0: [146, 128, 175, 145, 114, 48, 154, 155, 201, 125, 94, 190, 151, 143, 163, 124, 174, 166, 69, 127, 156, 132, 150, 71, 88, 106, 159, 40, 155, 123, 151, 145, 205, 98, 179, 144, 137, 169, 175, 146, 163, 144, 143, 197, 166, 187, 144, 179, 139, 147, 165, 167, 152, 160, 170, 131, 77, 58, 188, 165, 147, 137, 120]
1: [84, 129, 79, 96, 81, 177, 129, 60, 135, 112, 171, 99, 139, 130, 75, 38, 119, 149, 134, 133, 53, 67, 75, 96, 75, 26, 122, 167, 83, 90, 113, 61, 130, 53, 81, 123, 107, 69, 105, 163, 131, 103, 103, 124, 67, 82, 150, 59, 82, 105, 146, 112, 98, 92, 78, 86, 160, 199, 102, 32, 99, 106, 86]
2: [202, 156, 167, 115, 167, 106, 124, 168, 118, 136, 199, 158, 169, 95, 170, 163, 152, 136, 159, 166, 181, 118, 174, 97, 152, 180, 144, 167, 178, 150, 166, 158, 145, 166, 111, 137, 111, 192, 128, 137, 139, 113, 155, 121, 160, 196, 98, 128, 180, 136, 166, 112, 178, 174, 203, 124, 180, 174, 167, 194, 169, 150, 180]
3: [87, 94, 132, 99, 135, 55, 78, 107, 48, 90, 68, 51, 63, 131, 91, 112, 75, 53, 77, 106, 117, 122, 137, 93, 138, 128, 118, 89, 125, 178, 67, 101, 61, 120, 109, 70, 71, 89, 69, 113, 34, 133, 127, 88, 131, 99, 110, 110, 164, 140, 80, 168, 134, 119, 109, 122, 114, 46, 63, 90, 41, 101, 125]
4: [83, 183, 105, 215, 131, 169, 190, 183, 170, 192, 167, 145, 167, 173, 81, 118, 156, 150, 179, 195, 90, 210, 140, 195, 80, 106, 179, 156, 101, 165, 172, 90, 154, 141, 172, 128, 134, 116, 146, 190, 172, 153, 57, 157, 101, 101, 181, 91, 105, 176, 136, 180, 89, 98, 98, 184, 145, 133, 160, 99, 122, 196, 116]
5: [146, 105, 128, 97, 139, 122, 49, 84, 108, 73, 185, 207, 94, 183, 168, 120, 39, 85, 165, 113, 99, 138, 157, 155, 161, 121, 80, 186, 93, 163, 34, 61, 69, 124, 108, 79, 177, 154, 195, 82, 82, 86, 103, 28, 159, 139, 76, 104, 109, 100, 63, 154, 131, 81, 123, 149, 146, 193, 97, 110, 57, 107, 102]
6: [51, 131, 96, 191, 157, 86, 167, 195, 162, 143, 123, 141, 144, 175, 65, 107, 154, 138, 124, 129, 78, 162, 116, 154, 127, 153, 167, 129, 90, 139, 149, 110, 154, 160, 161, 199, 174, 78, 132, 140, 136, 218, 83, 160, 106, 104, 124, 78, 152, 125, 175, 136, 71, 92, 71, 164, 97, 95, 156, 83, 178, 168, 159]
7: [107, 88, 106, 122, 109, 101, 102, 86, 108, 69, 106, 131, 140, 199, 78, 128, 114, 127, 85, 110, 109, 88, 128, 103, 149, 139, 84, 90, 85, 152, 111, 110, 103, 137, 100, 104, 190, 89, 122, 77, 98, 130, 94, 115, 79, 112, 61, 95, 77, 73, 110, 145, 101, 103, 78, 161, 88, 123, 131, 82, 119, 78, 128]

[59, 110, 100, 82, 147, 112, 109, 99, 114, 65, 49, 108, 121, 198, 87, 150, 123, 136, 104, 85, 111, 118, 155, 94, 155, 180, 94, 94, 81, 160, 149, 70, 133, 142, 115, 131, 159, 106, 115, 128, 97, 108, 101, 135, 99, 120, 86, 116, 153, 105, 120, 163, 95, 76, 72, 190, 67, 78, 127, 92, 125, 52, 149] 7 3 6 5 1
[82, 138, 91, 167, 163, 90, 108, 172, 103, 153, 85, 66, 123, 135, 48, 191, 135, 115, 117, 84, 77, 190, 107, 152, 167, 189, 153, 106, 59, 66, 148, 93, 154, 193, 129, 126, 167, 40, 141, 126, 141, 150, 71, 158, 65, 68, 137, 57, 164, 148, 137, 112, 76, 103, 78, 138, 79, 81, 135, 82, 205, 119, 168] 6 7 4 3 1
[141, 176, 137, 181, 107, 126, 91, 65, 95, 181, 154, 101, 94, 45, 150, 108, 98, 120, 105, 187, 130, 170, 112, 168, 136, 113, 158, 128, 195, 112, 116, 181, 74, 143, 181, 91, 59, 158, 109, 205, 77, 163, 189, 46, 103, 115, 210, 158, 97, 215, 100, 61, 141, 164, 154, 67, 152, 118, 86, 157, 128, 210, 117] 2 3 4 0 1
[184, 115, 163, 106, 97, 94, 86, 126, 106, 110, 74, 102, 103, 81, 185, 88, 101, 71, 89, 73, 163, 114, 110, 113, 56, 36, 104, 105, 162, 92, 83, 176, 89, 60, 99, 91, 84, 157, 164, 94, 118, 112, 195, 120, 164, 143, 139, 200, 113, 110, 74, 117, 195, 165, 177, 53, 57, 63, 105, 130, 82, 90, 83] 3 0 7 5 2
[137, 183, 120, 193, 167, 155, 46, 175, 75, 197, 146, 130, 86, 85, 124, 143, 71, 107, 143, 199, 130, 166, 47, 188, 140, 120, 188, 144, 135, 49, 89, 132, 83, 99, 148, 90, 130, 117, 160, 150, 51, 152, 134, 82, 115, 137, 174, 106, 171, 186, 51, 81, 114, 104, 138, 106, 172, 142, 86, 117, 80, 180, 132] 4 3 5 2 6
[105, 99, 108, 65, 127, 111, 68, 129, 79, 74, 109, 115, 71, 184, 128, 107, 83, 41, 92, 86, 99, 55, 156, 58, 136, 134, 110, 144, 123, 199, 73, 122, 62, 100, 103, 56, 160, 108, 132, 107, 67, 74, 130, 56, 121, 131, 128, 140, 138, 89, 75, 216, 100, 130, 84, 206, 122, 110, 36, 102, 89, 113, 113] 3 7 5 1 6
[127, 127, 167, 191, 128, 119, 67, 72, 78, 132, 113, 89, 99, 43, 139, 59, 74, 79, 85, 141, 148, 159, 109, 166, 82, 88, 142, 70, 174, 57, 31, 131, 45, 76, 152, 28, 104, 138, 108, 108, 97, 204, 158, 70, 124, 118, 159, 161, 110, 103, 59, 79, 160, 139, 148, 57, 127, 74, 44, 154, 45, 111, 69] 3 5 7 1 0
[124, 75, 115, 97, 114, 142, 190, 124, 157, 111, 152, 62, 155, 84, 73, 98, 149, 157, 148, 81, 101, 116, 57, 87, 82, 102, 88, 142, 103, 87, 132, 127, 203, 109, 106, 176, 78, 107, 103, 115, 155, 91, 144, 213, 56, 71, 100, 119, 88, 94, 176, 35, 113, 140, 102, 84, 132, 175, 190, 115, 132, 125, 81] 1 7 6 0 4
[201, 125, 150, 185, 66, 137, 137, 72, 114, 164, 109, 135, 116, 125, 165, 86, 116, 159, 75, 121, 158, 174, 158, 173, 88, 99, 123, 136, 147, 137, 87, 192, 133, 127, 185, 99, 107, 161, 129, 127, 161, 167, 177, 123, 150, 185, 127, 197, 84, 185, 154, 138, 208, 190, 170, 102, 118, 158, 138, 195, 114, 171, 85] 0 2 4 7 5
[102, 184, 82, 134, 89, 84, 119, 77, 78, 166, 111, 67, 95, 113, 43, 105, 94, 133, 125, 168, 111, 119, 113, 91, 100, 97, 193, 106, 84, 170, 103, 91, 115, 146, 186, 120, 104, 75, 91, 202, 126, 97, 79, 121, 84, 49, 181, 78, 34, 195, 126, 119, 86, 112, 66, 147, 155, 120, 93, 77, 93, 168, 92] 1 4 3 7 6
[86, 157, 78, 144, 90, 158, 200, 105, 173, 190, 204, 69, 176, 103, 88, 127, 179, 193, 127, 173, 101, 140, 114, 151, 82, 72, 194, 148, 86, 129, 179, 126, 193, 110, 128, 142, 69, 85, 85, 157, 200, 121, 94, 183, 102, 58, 160, 83, 99, 169, 184, 135, 107, 96, 116, 126, 186, 174, 206, 98, 152, 173, 129] 4 1 6 0 2
[174, 62, 154, 123, 64, 155, 122, 110, 134, 111, 105, 151, 132, 129, 209, 78, 96, 148, 135, 96, 144, 150, 99, 159, 78, 91, 66, 95, 143, 80, 51, 137, 105, 72, 70, 122, 156, 148, 184, 62, 122, 175, 153, 80, 151, 198, 80, 148, 53, 94, 145, 107, 166, 148, 130, 103, 72, 89, 130, 146, 83, 99, 83] 7 5 0 3 2
[98, 111, 48, 136, 98, 127, 96, 69, 132, 113, 186, 87, 109, 149, 65, 68, 91, 115, 173, 98, 85, 152, 69, 160, 41, 36, 136, 174, 93, 117, 108, 58, 123, 80, 99, 79, 127, 52, 112, 129, 154, 106, 78, 109, 83, 66, 173, 68, 124, 132, 142, 117, 90, 48, 62, 121, 188, 209, 124, 68, 76, 163, 50] 1 7 4 5 6
[128, 71, 116, 111, 165, 197, 126, 206, 147, 77, 128, 80, 123, 106, 92, 135, 171, 109, 159, 104, 103, 113, 137, 149, 184, 180, 54, 163, 82, 143, 173, 112, 141, 156, 56, 159, 81, 111, 79, 64, 151, 155, 69, 139, 90, 121, 98, 113, 169, 52, 148, 178, 116, 117, 109, 150, 140, 134, 159, 125, 168, 92, 153] 7 6 2 4 3
[107, 99, 121, 174, 128, 157, 204, 140, 195, 162, 97, 122, 187, 165, 121, 182, 202, 196, 142, 121, 99, 165, 173, 157, 140, 152, 79, 147, 98, 172, 185, 106, 157, 142, 102, 205, 139, 139, 88, 103, 181, 204, 90, 190, 144, 130, 100, 104, 119, 111, 147, 214, 129, 125, 111, 171, 116, 155, 209, 97, 205, 125, 172] 6 4 7 0 2
